One turn moves each row of this set onto another row. After a few examples, where does it send each row asked below?
J513: [-12 -13 -26   8 -38  20   2  -7  33 -14   6 -39 -22  12 -13  11  11 -20
  33   7   5 -19  22 -11 -12 -26   3]
J402: [  8  11 -62 -19 -17 -18 -10 -13  41 -15 -37  -3  -2  -9 -11   0  -6 -31
  49 -16   7 -16  17  10  -8 -59  44]
J461: [-25  -3 -35  -4  -1 -10  18  13  21   3 -15  -8 -17  -9 -10   0 -60 -30
  10 -29   4 -37  38  29 -17 -27   8]
J332: [-26  37 -18  -6  17  18 -25 -17  12   1  -9 -30  -5 -20 -31   0 -16  -1
  50 -17   7  -2   4   7 -24 -35  16]
J671: [-24 -20 -13 -12 -10 -26 -16   5  24   4 -15  11   1 -11 -19  32 -20 -28
   8 -24  11 -28  15  42   1 -15 -19]
J672: [-11   6 -52  21   9  15  11  12  18  20  -8  20  -5 -15 -10  -9  20 -23
   8  13  -7 -43 -11  10 -23  -2  15]
J171: [  2 -15 -31  -9 -28 -21  -3  17  20  -9 -19  12 -16   0 -12   8 -30 -55
  16   5 -11 -41  45  10 -36 -29  -5]
J760: [-11  -3 -40   8  -4  -5  20  36  20  -2 -15  -8 -18 -13  -1 -13  39 -16
  -9  -9 -17 -32  27  18 -16 -12  34]
J549: [-19  19 -40  10  -8  31 -17 -26   3  -6  16   0  -3   1   9  11 -10  -6
  44  28 -18 -22  16  -2 -43 -36   6]
J903: [-12 -15 -12  -5 -42 -44   6 -33  -4  15  -2 -27 -30  -3  19  21  21 -18
  53   3 -26 -21  10  13 -31  -3  10]
J686: [-10 -16 -36 -23 -30  -8  11 -59  22  -6 -21 -15   4 -13  -7   8   8 -27
   8 -11  13 -33  27  40  -5 -41  34]
J594: [ 28   6 -32 -30 -19  -3 -14 -50  22 -14  -1   5  10 -11  -2  14 -13 -25
  41   7   4 -48   9  25   1 -35  35]
J465: [-12  12 -22 -20   1 -17 -31  21   7  -2 -12  22   1  -9  -8  22 -45 -34
  51 -30  -6 -35  24  38 -32 -20   4]
J73: [-38  18 -29  -3  -7  10  11  -9   0 -10   9 -51 -24   1   3   1 -10   1
  14   1  -5 -14  37  20 -25 -62  28]
J920: [-38  -8 -21 -18 -11 -32 -12  15  -1  -6 -22   7  -6  -7   0  27 -12 -33
  17 -34  -9 -18  56  56 -39 -33   9]
J262: [  0   8 -33 -16 -18 -23  -1  16   5   1  19  28   7  -4 -13  21  52 -13
  19 -10 -14 -31   8  25 -24   0  22]
J590: [-10  13  -1  -1  -6 -11 -19   1   2 -24 -17 -34 -14   3 -15   7  29 -18
  52 -12 -12  -2  44  12 -47 -42  25]
J464: [-26  -7 -33   4   6 -10   4   4   5  -5 -13  22   0  -9  20  24 -43 -27
   0  11 -15 -45  40  30 -30 -30  -7]
J99: [-30  11 -45  12   8 -28  -8 -18  -2  27 -28 -11 -35 -19  19  -4 -17 -10
  63   0 -26  -6  -4  10 -38 -21  25]
J683: [  1   9 -39 -35 -18   4  -6 -41   0 -15 -20   0   5 -19  24   3  -6 -15
  29 -13 -14 -36  49  35 -26 -38  53]
J276: [-33   5 -17  10   6   9 -10 -29  20 -20 -10  -9   4 -16  -7  35  29   8
  22   9   4   4  32  20 -17 -16  -6]
J454: [-27  11 -18 -34 -22 -29  -1 -24   0  30  -3 -37 -44 -19   9  -2 -14 -14
  44 -21 -24 -14  11  13 -22  -8  27]
J240: [ -1  27 -42   9  21  -7   8  35  -2  12  -2   4 -24 -11  -8 -21   5 -15
  14  -1 -16 -44   3  24 -33 -37  45]
J546: [-15   5 -43 -17 -12 -10 -19 -22  24 -17 -51  12  12 -15  25  24  19 -29
  18   9 -18 -20  24  19  -3 -65  29]
J712: [-24  -3 -33  11  -5 -25 -12 -16  28  16 -31 -12 -37 -23  25  11   5  -8
  42  13 -24 -11  -5  -2  -3   1   5]
J865: [-17   9 -50   4  10  -6   1 -33  29  -5 -41  -2  20 -18  16  15 -17  -5
  26 -23   6 -28   6  34  11 -59  33]
J142: [-13  18 -18 -15 -16 -15  12  23  -2  12  12 -13  -3  -6 -20  -4  28 -17
  26 -49 -10 -41   5  32 -23 -20  40]
J921: [-21   9 -29 -17  -8 -30   2 -40   0  18  16  -8 -34 -19  26  22 -16  19
  41   8 -20 -15   2  17 -21   8  10]
J234: [-26  33 -25 -27   6   5  -5  12  -9  24  17  12   3 -22  -7   9  19  -2
   3 -22 -21 -33  -4  34 -14 -15  31]
J331: [-26  -1 -32   4  -4 -54   1  -5  15  10 -26 -30 -55 -12  16   0  11  -9
  38   6 -17   1  17  19 -18 -30  25]

J712 -> J921
J402 -> J686
Now find these:
J590 -> J513
J461 -> J920
J234 -> J240

One turn moves each row of this set onto another row. After a few examples, where does it send each row asked below?
J592: [ 39   8  17   8  11 -27 -20 -25 -22  33  -4  -6  14 -28  40  25  34]
J242: [ 23  18  -3  -4  14  -3 -14  -2 -19  -6  -4   8 -23 -53 -16  52 -18]
J811: [ 19  -1  18  -9  11 -24  21 -44   1 -19  -8   0  -3 -77  -7  31 -17]
J741: [ 10  35  -6 -29   1   5  13 -30  15  19  18  10  -8 -20  -2   5  -2]
J935: [ 28  27  10  17  30  -4  -7 -26 -23  15   3 -24  43 -28  -2  -4  18]
J519: [ 35  18   6  12  36 -22  -6 -28 -41  14   8 -30  38 -33  -2  -1  15]
J965: [ 21  35  -8 -40  -4 -28   4  -6  -9   2   0  20   1 -29 -10  39  -6]
J189: [ 29  23  19  15  23 -15  -3 -29 -30  19  13 -26  44 -33 -10   2  25]
J336: [ 27  15 -15   6  17  -8 -14  -1 -21 -12   3  10 -15 -50 -11  57   1]
J561: [ 32  18  -4  -2  10 -11 -21   1 -10  -2  -9   3 -19 -52 -11  63 -10]
J152: [ 28  16  12 -15  40  -3   7 -23  15  20  30  11 -21 -60   1  21 -31]
J135: [ 44   4  26   9   7 -38 -15 -14 -15  32   7   1   8 -35  38  17  33]
J521: [ 47  15  22   7  16 -32 -25 -16 -16  39   4 -17  12 -28  32  19  30]
J315: [ 29  16  -4  -5  10  -6 -17   3 -23  -9  -5   6 -12 -53  -2  58 -14]
J409: [ 35   5  28   4  20 -30 -33 -23 -29  28   8  -4   9 -32  33  14  30]
J510: [ 39   4  12 -23  40   0  -1 -20  14  19  36   3 -12 -59   2  16 -34]
J796: [ 23   5   7 -20  38  -8  -1 -25  12  26  42  20 -14 -47   1  22 -26]
J784: [ 37 -13   7 -14  12 -26  11 -26 -31  49   4 -28  19 -20  23   5   0]
J22: [ 29  33  -4 -10 -10 -32  38 -25   9  -6   1  12  -6 -56  -1  16  11]
J862: [ 40   6  -4  -2  14  -2 -21   7 -20  -7  -1  -1 -19 -56  -9  50 -14]
J840: [ 26  33  -1  -8 -16 -32  37 -30   9  -4  11   7   0 -50  -7  11  17]
J423: [ 24  34 -13 -36 -10 -33   0  -9  -4   0   5  13  -1 -22  -8  43   3]
J577: [ 33  16  19  12  16 -15  -6 -23 -36  23   1 -33  42 -33 -10   0  18]
J48: [ 29 -12  -7 -13   6 -35   3 -23 -32  44   2 -24  22 -16  12   7 -17]
J134: [ 29   8   7 -24  40   6  14 -23  17  28  28   7 -16 -50   5  23 -29]
J973: [ 38   8  22   7   7 -39 -25 -24 -13  37   6 -11   7 -27  34  24  32]
J301: [ 28  -9  20  -7   8 -17   9 -42   5 -22  -8 -13   4 -78  -5  20 -15]
J624: [ 20   0  23  -2   5 -20  25 -41   4 -14  -4  -4   6 -78 -15  23 -11]
J960: [ 31 -15  -3   0  12 -32   0 -30 -38  47   6 -27   6 -26  20  -3  -7]
J76: [ 33 -10  -2  -4   7 -23  11 -24 -38  57  11 -17  20 -21  13   6  -3]
J589: [ 22   2  16   0   7 -22  22 -43   6 -18  -5  -7   6 -80  -2  22 -18]
J773: [ 25  13  11 -17  33   4   3 -19  13  26  35  10 -13 -54   6  20 -37]
J274: [ 10  42  -1 -25   3   3  10 -29  18  19   9  13 -10 -34  -4   1  -8]
J368: [ 32  26  13  14  22 -24  -8 -35 -25  25   7 -27  49 -35  -4   4  15]
J10: [ 31 -12  -9  -9  11 -22  12 -28 -35  47   6 -29  16 -15  14   9  -4]
J759: [ 12  -6   6   2   6 -24  17 -55   7 -15  -4  -6   3 -72 -10  19 -15]

J862 -> J301
J811 -> J152
J409 -> J519
Now find these:
J336 -> J759
J840 -> J741
J773 -> J315
J76 -> J592
J561 -> J624
J973 -> J189
J784 -> J521
J274 -> J965
J48 -> J135

